In the rows, 128 means zero.
Where one turn sends some rows of the set: a few examples, then the rows asked:
kes: [114  90 123  87 110 144 132 154  93 162 178 123 147 107 161 128 122 127
 117 150 122 109 160 126 136 127 111 150 116 115 140 148 122 108 100 132
  99 116 130 117 111 128 110 131 123 149 149 103 135 149 118 105 173 121]
Netag: [143  92 149 114 131 123 117 164 118  80  86 101 110 105  99 127 146 104
 168 162 115 140 150 102 122 109 197  85 122 106  87 141 121 138 124 138
 136 127 124 117 100 158 136 143 120 140 116 136 103 117 135 118 115 164]
takap: [111 122 156 129 149 150 126 128 118 127 129 126 118 116 126 123 139 147
 158 132  97 125  90 122  94 126  63 174 134 118 158 175 143 115 116 114
 136 107 117 120 113 160 121 117 140  98 152  99 105  96 124 167 140 127]
nek: [139 127 101 106 163 192 140 157 129 113 160 116 125 126 151 101 130 141
 130 146 101 161 130 170 109 105 123 112  98 112 151 146 158  82 159 150
 129 102 120 100  93  88 120 105 158 116 129 123 111 141 110 124 144 156]
Pugup: [137 148 136 144 172 100 135 137 157  72 124 146 124 143 106 130  96 132
 154 130 100 150 107 130 113  80 168  95 141  78 131 133 152  95 132 141
 113 102 102 139 107 135 143 117  87 139 109 146 138 112 132 134 138 146]
fuz: [129 113 151 189 117 140 114 155 144 148 153 126 117 144 159 121 176 120
 140 138 139 138 133  87 134 137 102 125 115 114 117  98 127 122 115 120
 123 144 132 154  72 160 104 139  97 137 134 102 107 119 127 127 136 109]
lile: [155 117 117 115 159 172 135 147 120 102 140 139 130  92 147 106 142 120
 133 159 123 128 114 168 157 110 128 145 110  94 120 137 122 115 167 149
 113 112 152 122 121 115  96  92 195  98 129 110 149 144 106 119 126 157]
nem: [127 142 108 100 120 110 128 149  83 127 138 122 160 118 142 135 104 150
 112 123 124 103 129 121 159 103  96 131 156  81 153 153 130 104 132 142
 100 137 129 158 113 111 111 140 130 130 119 100 164 155 136  92 147 134]
vibod: [139 104 149 153 116 144 129 153 126 142 127 105  95 125 128 134 167 127
 139 140 154 152 118  93 134 148 133  97 131 115 129 126 141 142 119 138
 168 191 113 158 103 122 135 155 109  89 104  89 109 143 123 144 130 109]
lom: [146  98  87 135 165 151 138 162 146 114 124 141 161 158 153 123 152 116
 146 123 113 147 111 169 125 117  92 132 116  97 146 157 142 104 165 171
 131 127 126 108 145 107  86 119 184 129 151 119 131 146 121 116 139 153]
Zunu: [128  93 149 162 135 129 110 133 150  92 142 152 115 129 115 116 138 101
 160 151 131 126 133 164 120 130 139 104 113  91 123 115 129 126 126 132
 122  91  85  90 153 163 118 158 118 183 163 145 141 136 122 130 127 103]
veso: [131  99 147 130 145 145  93 161 115  93  81 133 102 119 101 129 144 121
 156 150 120 146 141 143 131 115 196  96 112  92  79 147 129 150 119 150
 143 134 114 108 127 143 126 128 140 148  95 135 117 117 126 136 114 177]
Vevar: [126  87 150 145 106 115 136 151 143  76 123 121 118 119 116 123 145  92
 151 159 129 125 139 158 114 110 122 103 140  92 106 115 127 138 124 141
 129 110 104 115 135 195 132 155 102 180 170 137 138 134 132 123 130 114]
rif: [131 135 174 157 105 125 128 168 133 105 164 108 134 153 156 112 144 129
 129 120 129 124 105 117 143 126 111 118 159 109 134 121 158 120 120 143
 116 179 117 179  89 122 130 133  89 121 109  98 101 117 149 144 106 126]
tudi: [139  85 152 126 140 162 132 137 100 133 124 144 134 118 126 112 141 162
 182 127 121 125 116 111 125 131  96 141 117 135 180 150 115 164 118 124
 159 122 121 133 106 139 119 112 169  98 164 129 109  94 138 170 101 142]
pupo: [124 136 139 135 138  85 155 147 152  63 100 115 116 139 120 133 104 119
 157 145 113 158 117 123 117  86 150  95 147  96 128 134 140 108 144 153
 119 109 104 125 101 138 160 148  66 136 141 141 132 122 154 124 124 131]
Zisak: [109 139 144 124 139 135 127 100  80 118 131 145 113 123 114  93 141 160
 162 121  96 140 106 121 126 108  77 154 119 121 156 175 142 121 133 152
 146 131 122 138  78 152 123 127 158  89 129 118  95 115 127 150  94 157]
sobef: [140 104  91  90 123 135 123 163  89 177 112 115 147 128 144 150 126 145
 124 111 119 128 159 114 155 129 131 128 116 118 142 163 102 145 117 166
 131 154 108 121 111 104 128 130 141 128 121 109 120 140 141  89 155 147]

veso turns into Pugup
Zisak turns into takap
kes turns into sobef
Now these:
rif turns into fuz
pupo turns into Vevar
lom turns into lile

